In the data rows, the value 500 means zero.
Here are some points, one per row:
(308 510 478 396 528 715 662 545 376 285 395 306 543 384 673 576 436 441
 531 731 487 510 525 476 534 366 564 635 479 386 463 494 476 637 580 677
 361 342 669 516 353 499 169 459 433 536 421 477 640 555 492 445 643 528
 790 502 551 552 642 396 581 567 673 514)
(581 441 466 640 490 512 737 484 534 759 417 334 493 560 663 378 595 365
 426 357 308 445 437 317 265 407 411 318 554 487 602 477 523 422 586 757
 389 754 546 568 472 406 499 619 146 396 467 585 359 494 414 501 564 667
 634 560 403 621 393 468 431 486 644 641)
(612 412 522 567 577 342 426 407 444 596 558 580 660 471 530 695 669 354
 471 628 564 462 445 581 600 337 474 491 548 425 544 392 682 576 598 438
 504 562 797 554 366 517 523 503 481 604 475 281 441 442 487 565 395 695
 615 840 402 340 509 482 616 384 526 329)
(293 340 627 391 568 425 520 542 425 605 589 514 496 415 545 429 604 570
 309 551 541 371 466 635 374 630 681 463 574 358 619 247 345 556 446 508
 488 282 475 342 598 414 622 431 239 368 682 460 512 573 658 395 566 550
 688 634 815 569 558 534 478 337 462 416)
(381 349 456 782 305 502 409 449 618 514 538 412 535 513 747 473 645 401
 590 629 783 597 653 645 419 600 627 693 431 611 408 411 431 553 698 298
 449 488 609 562 407 618 721 475 357 424 490 665 469 498 497 550 584 389
 403 401 482 775 454 405 558 410 688 489)
(554 494 408 410 346 643 710 574 239 630 584 472 566 522 567 698 579 555
 386 422 529 428 575 439 398 592 328 429 415 856 190 612 417 408 505 320
 396 476 452 465 531 467 484 414 590 345 425 448 598 431 621 369 549 429
 566 763 471 657 308 586 585 371 560 415)
(596 448 538 578 356 509 552 321 520 369 560 561 502 199 531 561 683 512
 431 358 528 532 394 588 473 440 235 434 339 280 504 304 290 616 398 477
 467 569 498 478 437 520 578 552 664 388 479 348 524 384 633 564 565 451
 638 283 557 522 373 424 501 668 397 680)
(516 555 597 695 646 598 459 593 412 366 350 425 570 515 543 647 621 712
 425 622 444 582 461 649 818 408 359 463 725 535 557 534 393 388 473 372
 343 517 307 711 744 556 658 476 260 542 463 501 407 559 373 445 483 511
 576 468 325 566 561 435 433 567 356 461)
(415 273 412 628 716 571 409 632 502 480 527 485 527 620 482 500 378 356
 555 472 423 600 491 298 599 537 443 619 417 458 458 420 581 417 626 322
 491 449 372 322 478 560 310 109 421 476 526 397 419 439 620 552 670 808
 685 417 427 511 363 421 358 430 453 646)
(482 607 498 386 779 422 739 386 720 545 378 565 450 560 751 481 673 392
 555 519 479 581 495 506 665 591 328 646 555 449 523 544 473 666 701 660
 467 451 278 337 460 432 605 390 612 514 652 638 470 427 531 565 447 337
 474 742 635 500 422 595 490 551 581 557)
(400 345 417 484 457 442 610 358 361 313 411 575 583 545 563 393 454 552
 452 486 223 412 552 446 708 502 476 495 287 498 587 350 434 294 590 628
 448 677 577 413 441 551 720 337 505 347 482 514 556 522 374 361 661 553
 265 589 532 414 623 368 764 478 517 426)
(584 510 463 425 515 389 585 463 593 644 492 496 326 515 260 443 560 612
 650 405 530 376 675 440 435 464 572 600 279 576 648 531 353 692 610 371
 407 509 401 452 525 697 440 520 353 418 453 643 400 486 429 422 388 396
 780 457 321 442 620 578 750 521 450 433)
(788 365 645 529 489 497 298 439 368 375 369 563 286 475 661 538 641 405
 557 688 410 463 494 440 347 435 375 400 496 748 600 497 494 580 461 635
 332 294 532 389 499 432 609 417 604 489 406 837 437 588 437 638 683 530
 580 545 568 486 656 528 449 291 483 495)
(414 446 399 434 570 481 333 454 478 249 490 635 751 495 501 566 687 413
 624 300 257 456 509 602 394 519 578 425 660 623 535 534 505 462 607 665
 490 534 535 621 565 781 389 411 228 551 448 688 639 459 627 511 578 242
 596 647 568 445 309 448 402 513 461 616)
(601 291 509 357 518 458 478 431 579 441 435 523 525 294 311 546 424 617
 415 600 248 446 460 595 321 447 393 616 617 576 614 619 682 502 553 374
 404 545 382 543 208 586 652 447 452 562 647 494 392 511 537 449 587 561
 541 665 658 999 463 258 736 562 567 613)
(569 542 532 427 282 481 382 493 541 383 414 403 509 591 493 368 725 531
 503 551 165 595 379 484 362 559 678 562 341 379 578 523 397 628 498 362
 296 762 507 602 577 393 440 424 607 593 703 293 412 703 549 524 664 446
 429 507 340 595 430 607 380 410 577 428)
(526 390 448 413 515 505 525 606 586 502 604 467 652 699 531 414 528 508
 593 479 705 565 292 447 255 616 341 504 539 438 644 488 255 371 427 728
 479 217 397 659 546 627 523 574 600 684 475 349 354 489 444 436 659 576
 474 581 377 551 534 297 710 458 430 375)
(303 505 453 407 657 431 551 392 394 631 504 430 496 479 428 461 558 506
 433 666 505 552 360 600 480 466 285 489 784 751 771 380 429 472 542 378
 556 562 614 404 239 596 415 652 579 520 588 597 594 568 542 402 664 542
 378 222 334 570 352 707 439 334 488 538)
(461 513 526 503 460 585 317 528 470 452 646 467 560 306 604 482 486 535
 377 540 510 654 461 314 362 419 495 615 490 565 517 544 396 375 538 462
 537 665 401 511 506 655 430 559 441 625 507 569 360 398 389 516 358 563
 465 546 818 383 652 736 622 383 592 760)
(578 420 587 344 388 355 613 374 527 534 540 455 593 598 443 659 331 472
 608 716 747 518 497 457 606 429 580 134 460 463 550 534 626 362 634 550
 489 691 558 401 657 496 424 503 545 492 565 468 431 665 720 473 439 335
 552 431 689 708 511 321 496 372 564 632)
(340 413 577 513 256 617 620 403 644 640 407 522 503 471 540 718 434 427
 496 660 206 438 620 363 414 675 485 453 544 456 498 342 455 267 490 458
 598 392 530 493 449 632 469 500 513 610 548 644 424 403 450 730 502 456
 610 619 425 591 651 653 403 614 366 291)
(223 607 447 446 717 344 360 459 440 346 363 514 426 477 580 608 473 446
 582 357 545 524 626 549 325 413 558 237 438 513 335 442 362 504 344 321
 429 561 357 547 321 404 496 611 522 513 594 567 397 495 412 507 492 695
 428 520 429 548 584 360 413 527 565 373)
(602 396 286 277 499 529 429 712 308 580 650 421 451 546 766 623 458 422
 578 541 290 567 506 815 391 608 404 392 496 279 564 485 603 575 487 451
 456 537 412 356 325 556 610 411 316 492 366 336 454 572 389 576 411 299
 484 483 504 576 642 549 441 557 497 535)
(399 386 449 388 474 600 422 435 455 598 375 421 402 261 474 371 358 681
 555 398 693 563 415 527 358 405 454 496 723 413 453 426 714 564 718 502
 536 448 567 684 626 335 526 98 550 438 531 559 427 509 325 506 526 319
 451 645 391 358 430 456 455 540 484 541)
(430 294 375 441 425 528 422 548 643 342 277 505 460 597 548 486 471 467
 405 438 514 403 362 562 517 652 436 642 632 506 409 510 700 469 262 591
 395 510 568 530 511 652 682 590 671 366 546 530 514 507 547 360 239 624
 739 483 399 438 596 605 418 455 637 552)
(647 619 522 439 511 519 460 493 449 738 395 567 590 633 711 368 351 534
 544 393 301 520 358 548 465 560 343 549 603 524 431 402 413 524 517 202
 421 504 722 496 526 614 467 470 503 555 538 672 467 491 599 491 518 508
 634 407 791 344 596 137 503 583 628 405)
(532 508 505 365 379 506 403 352 427 601 475 531 494 693 506 421 690 604
 408 459 598 408 876 533 588 470 244 590 579 254 434 370 632 545 341 591
 454 608 473 489 385 672 380 443 400 611 623 517 500 392 369 552 665 455
 544 531 591 707 592 357 414 234 504 611)
(718 551 498 435 580 515 350 547 406 357 452 524 502 520 396 341 492 479
 503 582 503 530 484 578 513 687 556 428 688 314 392 429 415 293 473 427
 523 510 629 422 513 306 541 616 361 441 498 574 507 181 605 619 685 428
 594 622 294 616 600 534 719 564 702 704)
(590 362 569 467 755 492 567 607 620 572 434 373 552 476 467 528 334 353
 372 502 405 648 364 524 550 457 465 507 160 636 517 321 496 620 331 534
 502 481 621 702 590 507 438 516 429 524 467 657 645 208 389 501 425 301
 338 559 470 684 655 517 379 308 543 410)
(547 566 405 488 424 388 762 725 600 507 599 580 440 545 441 442 794 492
 558 599 347 608 527 371 457 422 716 415 771 610 590 360 812 502 472 509
 374 376 483 564 503 521 521 519 647 404 355 365 552 162 420 488 559 582
 457 406 684 496 522 328 435 502 539 433)
(490 278 366 382 627 651 823 391 554 405 384 608 400 506 538 376 449 424
 538 557 508 413 573 517 522 538 503 549 505 485 496 478 463 498 440 205
 423 596 559 756 464 424 654 723 435 703 323 412 386 585 527 560 698 454
 607 633 676 447 411 565 343 290 457 627)
(612 382 478 497 715 567 364 313 605 610 542 493 292 514 572 674 493 669
 485 658 261 524 638 337 434 650 549 471 658 382 463 368 266 508 399 509
 434 385 577 581 472 595 432 516 517 374 386 397 596 661 401 544 336 497
 367 581 514 527 211 328 677 364 642 701)
(521 451 506 267 579 496 502 552 461 571 483 562 639 495 492 465 677 401
 376 371 453 486 621 343 441 291 463 564 422 153 475 502 564 315 575 405
 471 320 641 513 596 421 706 501 567 602 396 772 649 688 550 525 352 614
 441 289 515 744 357 582 603 568 538 507)
(448 279 540 606 395 685 374 597 551 498 257 513 725 599 390 463 613 575
 610 496 445 509 543 407 411 461 291 504 508 474 518 601 468 555 443 417
 483 379 494 310 286 219 432 693 280 409 462 329 537 498 583 499 358 323
 308 528 605 426 638 445 527 409 470 479)
(701 552 449 702 494 534 649 342 412 391 357 443 648 581 441 444 403 529
 407 454 480 550 667 764 305 550 594 477 475 453 610 491 491 582 522 488
 530 304 550 414 526 576 351 419 574 500 375 583 391 521 552 394 406 722
 306 693 561 582 510 598 353 535 456 620)
(386 439 561 491 457 480 340 319 493 685 522 562 498 458 500 523 455 413
 570 196 308 444 347 620 741 518 595 512 505 718 361 571 505 545 710 597
 420 226 606 377 658 507 501 720 509 506 470 217 484 503 263 566 658 605
 461 485 533 743 630 566 511 465 521 720)
(423 467 382 575 643 648 452 560 577 510 543 502 557 448 484 613 532 664
 515 600 214 543 638 698 304 601 345 439 297 389 520 358 714 453 827 560
 522 458 495 380 707 463 511 821 658 481 611 653 413 507 428 465 579 471
 708 552 548 465 442 395 557 236 596 475)
(520 571 532 444 380 484 544 588 491 451 497 489 528 465 480 426 273 341
 451 706 362 303 687 615 390 270 408 606 570 562 401 473 411 597 423 616
 494 388 388 375 735 574 646 540 312 600 613 377 410 396 578 588 511 495
 362 426 443 372 228 455 521 474 641 512)
(564 491 494 551 558 506 226 617 515 613 335 503 572 531 536 468 431 483
 428 607 664 397 511 602 546 529 617 528 444 411 580 524 437 361 476 653
 353 641 558 493 316 396 366 497 599 491 412 535 386 351 250 480 562 349
 678 423 795 644 74 608 436 584 475 294)
(593 630 378 400 267 550 413 575 484 406 441 672 335 494 276 599 403 639
 446 468 603 664 446 326 660 741 452 483 360 571 593 281 568 546 695 659
 407 445 472 497 326 562 608 625 159 634 422 578 549 684 553 534 535 658
 483 570 574 575 396 510 277 504 628 367)
(477 421 409 553 249 501 498 528 515 676 575 389 504 606 396 671 492 554
 612 569 360 413 243 601 666 222 579 563 496 163 420 453 462 579 405 451
 421 401 376 541 297 550 543 575 510 507 529 998 411 398 559 373 721 533
 344 661 549 463 413 482 463 347 558 708)
There is one direction along which these points spread out most. How many in every 100 of the points above lie lower along it than each point below? Answers are rounded to whole numbers. More than half of the points above lie lower than the first one.
(223 607 447 446 717 344 360 459 440 346 363 514 426 477 580 608 473 446
 582 357 545 524 626 549 325 413 558 237 438 513 335 442 362 504 344 321
 429 561 357 547 321 404 496 611 522 513 594 567 397 495 412 507 492 695
 428 520 429 548 584 360 413 527 565 373) 68
(578 420 587 344 388 355 613 374 527 534 540 455 593 598 443 659 331 472
 608 716 747 518 497 457 606 429 580 134 460 463 550 534 626 362 634 550
 489 691 558 401 657 496 424 503 545 492 565 468 431 665 720 473 439 335
 552 431 689 708 511 321 496 372 564 632) 5
(612 412 522 567 577 342 426 407 444 596 558 580 660 471 530 695 669 354
 471 628 564 462 445 581 600 337 474 491 548 425 544 392 682 576 598 438
 504 562 797 554 366 517 523 503 481 604 475 281 441 442 487 565 395 695
 615 840 402 340 509 482 616 384 526 329) 71
(593 630 378 400 267 550 413 575 484 406 441 672 335 494 276 599 403 639
 446 468 603 664 446 326 660 741 452 483 360 571 593 281 568 546 695 659
 407 445 472 497 326 562 608 625 159 634 422 578 549 684 553 534 535 658
 483 570 574 575 396 510 277 504 628 367) 32
(381 349 456 782 305 502 409 449 618 514 538 412 535 513 747 473 645 401
 590 629 783 597 653 645 419 600 627 693 431 611 408 411 431 553 698 298
 449 488 609 562 407 618 721 475 357 424 490 665 469 498 497 550 584 389
 403 401 482 775 454 405 558 410 688 489) 15
(590 362 569 467 755 492 567 607 620 572 434 373 552 476 467 528 334 353
 372 502 405 648 364 524 550 457 465 507 160 636 517 321 496 620 331 534
 502 481 621 702 590 507 438 516 429 524 467 657 645 208 389 501 425 301
 338 559 470 684 655 517 379 308 543 410) 93
(601 291 509 357 518 458 478 431 579 441 435 523 525 294 311 546 424 617
 415 600 248 446 460 595 321 447 393 616 617 576 614 619 682 502 553 374
 404 545 382 543 208 586 652 447 452 562 647 494 392 511 537 449 587 561
 541 665 658 999 463 258 736 562 567 613) 7
(461 513 526 503 460 585 317 528 470 452 646 467 560 306 604 482 486 535
 377 540 510 654 461 314 362 419 495 615 490 565 517 544 396 375 538 462
 537 665 401 511 506 655 430 559 441 625 507 569 360 398 389 516 358 563
 465 546 818 383 652 736 622 383 592 760) 41
(400 345 417 484 457 442 610 358 361 313 411 575 583 545 563 393 454 552
 452 486 223 412 552 446 708 502 476 495 287 498 587 350 434 294 590 628
 448 677 577 413 441 551 720 337 505 347 482 514 556 522 374 361 661 553
 265 589 532 414 623 368 764 478 517 426) 63
(547 566 405 488 424 388 762 725 600 507 599 580 440 545 441 442 794 492
 558 599 347 608 527 371 457 422 716 415 771 610 590 360 812 502 472 509
 374 376 483 564 503 521 521 519 647 404 355 365 552 162 420 488 559 582
 457 406 684 496 522 328 435 502 539 433) 88
(701 552 449 702 494 534 649 342 412 391 357 443 648 581 441 444 403 529
 407 454 480 550 667 764 305 550 594 477 475 453 610 491 491 582 522 488
 530 304 550 414 526 576 351 419 574 500 375 583 391 521 552 394 406 722
 306 693 561 582 510 598 353 535 456 620) 61
(584 510 463 425 515 389 585 463 593 644 492 496 326 515 260 443 560 612
 650 405 530 376 675 440 435 464 572 600 279 576 648 531 353 692 610 371
 407 509 401 452 525 697 440 520 353 418 453 643 400 486 429 422 388 396
 780 457 321 442 620 578 750 521 450 433) 66
(293 340 627 391 568 425 520 542 425 605 589 514 496 415 545 429 604 570
 309 551 541 371 466 635 374 630 681 463 574 358 619 247 345 556 446 508
 488 282 475 342 598 414 622 431 239 368 682 460 512 573 658 395 566 550
 688 634 815 569 558 534 478 337 462 416) 20
(569 542 532 427 282 481 382 493 541 383 414 403 509 591 493 368 725 531
 503 551 165 595 379 484 362 559 678 562 341 379 578 523 397 628 498 362
 296 762 507 602 577 393 440 424 607 593 703 293 412 703 549 524 664 446
 429 507 340 595 430 607 380 410 577 428) 27
(399 386 449 388 474 600 422 435 455 598 375 421 402 261 474 371 358 681
 555 398 693 563 415 527 358 405 454 496 723 413 453 426 714 564 718 502
 536 448 567 684 626 335 526 98 550 438 531 559 427 509 325 506 526 319
 451 645 391 358 430 456 455 540 484 541) 49
